In the data rows, 128 means zero.
Here are some numbered points:
[158 212 131  79  83 103 144  41 161  62 164 132 157 146 212  87] 0
[104 141 213 121  91 146  94 119 151  50 170 109 104 152 127 105] 1
[ 99 150 145 132  95 158 162 126 122  95 154 133 106 135 132 140] 2
[176 159  28 129 108 136 118 109 111 190  93 144 156 136 146 142] 3
[117 132 146 147 138  75 140 148 171 143 115 119 124 135 114 176] 4
[143 159  60 135 165 123 118 137 111 162 129 115 200 112 165 109] 5
[156 137  49 130 146 165 114 136 110 192  90 179 155 130 133 171] 6
[105  89  91 165 126 124 153 150 113 170 113 152 117 117 130 162] 7
[156 141 142 101 171  65 136 132 152 165  75 157 151 132 149 169] 8
[161 158  57 136 173 120 121 143 102 149 131 104 200 112 155 113] 9
[160  78  29 147 153 158 147 170 121 223 104 124 155  59 105 175] 10
[130 196  81 145 102 140 255 128 121 147 137  97 115  40 126 170] 11
[146  91 199 104  97 131 129  93 133  60 129  80 132 127  71 100] 12
[107 139 158 132 127 135 166 146 149 117 126  85 137 111 112 143] 13
[102 123 148 122  69 121 161 128 109 128 149  79  95  63 127 138] 14
[126 146 130 128 114 121  92 109 117  94 149 150 113 172 182  93] 15
[132 162 146 106  85 152 123 100 194  90 149 143 103 132  69 157] 16
[185 136 132  89 180 110 106 125 148 145  76 127 171 167 140 113] 17
[ 84  54 150 154 118 173 113 175  69 155 137 101  79  77  67 133] 18
[121  96 135 122 110 183  95 139 115 145 104 190  70 149 103 150] 19
[131  67 200 125 147 118 104 170 105  89  99  54 113  51  35 144] 20
[181 129 121  95 176 106  82 147 137 143  67 121 178 161 127 118] 21
[ 99 109 132 124 123 115 123 135 103 118 133 113 118 130 136 112] 22
[122 102 126 140 110 185  98 136 111 133  97 181  73 152  98 149] 23
[150  83 120 156  96 138 144 120  96 145  98  83  80 100  80 127] 24
[117 186 133 138 144 112 119 147 149 108 130 126 146 175 158 117] 25
[220 209  52  92 139 141 138  97 186 166  95 127 196 158 142 142] 26
[164 123  99 108 156 132 126 134 161 162  87 147 157 155 127 135] 27
[140 172 130  88 123 169 140 100 143  78 162 145  92 132 105 130] 28
[122 179  58 137 174 181 132 193  63 155 114 114 160  70 175 138] 29
[115  85 112 161 106 108 125 159 112 172 106 132  84  84 103 173] 30
Which three points above are nearest to each new point? Their numbers follow each, smallest number first.
[111 143 106 144  94 145  94 119 120  91 150 173 104 168 140 121] 2 15 22
[136 109 163  99 127 165  97 108 143 114 144 161 123 190 117  83] 15 22 28
[133 146 115  96 106 147  93  84 106  90 154 152 141 162 205  71] 0 15 22
[137 156 113 140  85 196  95  95  93 100 141 153 129 168 154  87] 2 15 28
[111 112 122 142 150 158 123 142 115 150 161 154 112 107 162 111] 2 7 22
[124 153 110 140 141 209 134 135  90  99 119 128 129 122 120 137] 2 22 28
[153  74 116 119 160  85  96 150  98 151  84  90 196 123 144 131] 9 17 21
[131 120 126 138 139  74 132 150 169 160 105 116 131 124 110 177] 4 8 27
[119 101 139 119 155 153  64 162  82 145 125 107 149 100 132 102] 5 21 22
[143 116 153 108 121 124 150 128 158 121 142 100 121 102 108 120] 13 14 22
[ 85 113 105 164 123 125 158 147 111 169 115 131 114 104 129 176] 4 7 30
[125 150  85 135  85 188  98  95  85 109 145 157 115 166 163 102] 2 15 22
[111 142 146 128 150 115  83 165  80 115 146  92 150 110 184 112] 15 22 25
[171 141 101  97 116 124 135  96 134 140 109 100 160 109 133 109] 5 17 27
[140 128 118 128 158  82 116 151 154 163 100 122 127 132 102 163] 4 8 27
[127 151  97 110 150 149 103 112 142 133 142 199 152 172 192 105] 15 25 27
[135 132 128 128 143  82 126 172 162 153 104 117 123 146 109 146] 4 8 27
[147  88  53 153 153 155 137 173 115 234  85 125 150  66  95 182] 6 7 10
[ 87 102 124 158 106  98 183 147 135 138 134  86 142 102 111 148] 4 13 14
[124 100 139 116 176 114  86 128 137 165 135 176 159 124 110 142] 8 22 27
[104 151 112 149 100 141  98 115 128  99 140 151 117 163 146 120] 2 15 25
[107 139 209 129  83 145 112 118 133  56 174 104  97 154  93 116] 1 2 12
[106 137 132 143 126 136 168 139 135 108 138  87 144  98 113 135] 2 13 22
[134 174 149 101 179  65 119 142 155  94 167 119 173 117 193 105] 5 15 25
[111 145  95 143 107 137 111 111 134 113 135 165 112 175 174 116] 15 22 25
[155 108 111 140 159  79 120 162  76 163  96  98 124  67 113 183] 7 24 30
[ 94 130 194 140  74 181 129  90 121  22 152 138  71 229 128  57] 1 2 15
[183  91  98 119 138 123 103 134 128 203  75 137 139 123  98 156] 6 21 27
[161 118  99 103 132 121 157 104 160 165 103 157 132 147  95 133] 8 17 27
[ 98 104 166 127 111 129  99 125  84 100 140 121  86 128 142  84] 2 15 22
[ 92  96 174 133 178  93 130 134 122 140 146 153 146 121 157 121] 4 13 22
[125 128 131 130 100 145 190  85 165 118 144 138 153 154 144 101] 2 13 22
[155 147  38 132 104 152 119 100 114 187  92 158 146 126 142 144] 3 6 27
[ 41 106 232 152 107 170 117 164  82  33 204 110  53 128 110  76] 1 2 22
[129 202  82 149 112 136 247 133 119 134 137  75 118  41 130 173] 11 13 14
[242 159  66  80 115  59 118  49 219 190  55 143 214 162 123 150] 17 26 27
[ 78 152 199 141 103 160 118 135 121  66 176 137  85 169 138  90] 1 2 15
[148 169 143  81 132 118 157  88 181 104 150 174 142 152 138 117] 16 25 28
[131 130  83 152 137  85 155 141 131 182  95 138 140 134 147 161] 4 7 27
[141 105 126 147  88 148 153 135  92 129 110  59 114  70  63 159] 13 14 24
[ 90 167 155 149 105 170 162 136  88  65 159 135  36 127 139 117] 2 22 28
[146 100  91 145  90 126 176  81 163 150 121  97 140 127  68 122] 13 24 27
[145 168 127  95 129 165 145  96 141  77 162 144 120 123 109 131] 2 16 28
[101  83 167 142  97  49 138 117 115 147 102 125  83 161 175 102] 4 15 22
[117  98 191 148 106  68 179 100 178 111 109 112  86 173 104 150] 4 13 22
[129 105 140 118 168 112  89 135 149 163 153 173 159 122 112 138] 4 22 27
[129 156 101 144 139 202 146 144  96 108 128 121 141 114 124 141] 2 13 22
[140  99  80 146 103 101 129 115  77 169 100 132 117 136 141 141] 7 22 30
[110 103 195 154  96  75 178 110 174 102  93 119  76 177 106 126] 2 4 13
[116 135 233 112 127  77 116 113 134  33 165  84 135 172 148  83] 1 12 15
[ 76  67 133 166 114 175 114 172  62 152 139  99  78  75  69 129] 18 24 30
[136 122  90 144 125 134 103 124 135 138 105 161 142 172 138 130] 15 25 27
[106 117 152 127 102  96 156 114 110 114 146  75 102  55 131 132] 13 14 22
[109 118 129 114 112 129 119 132  92 110 144 114 117  92 142 102] 2 14 22
[170 134  29 136 102 136 120  99 128 193  95 149 150 131 131 147] 3 6 27
[128 141 233 120 127  80 106 118 128  26 159  90 128 174 156  71] 1 12 15
[155 144  87 114  83 155 102  81 113 119 137 141 123 120 119 126] 2 22 28
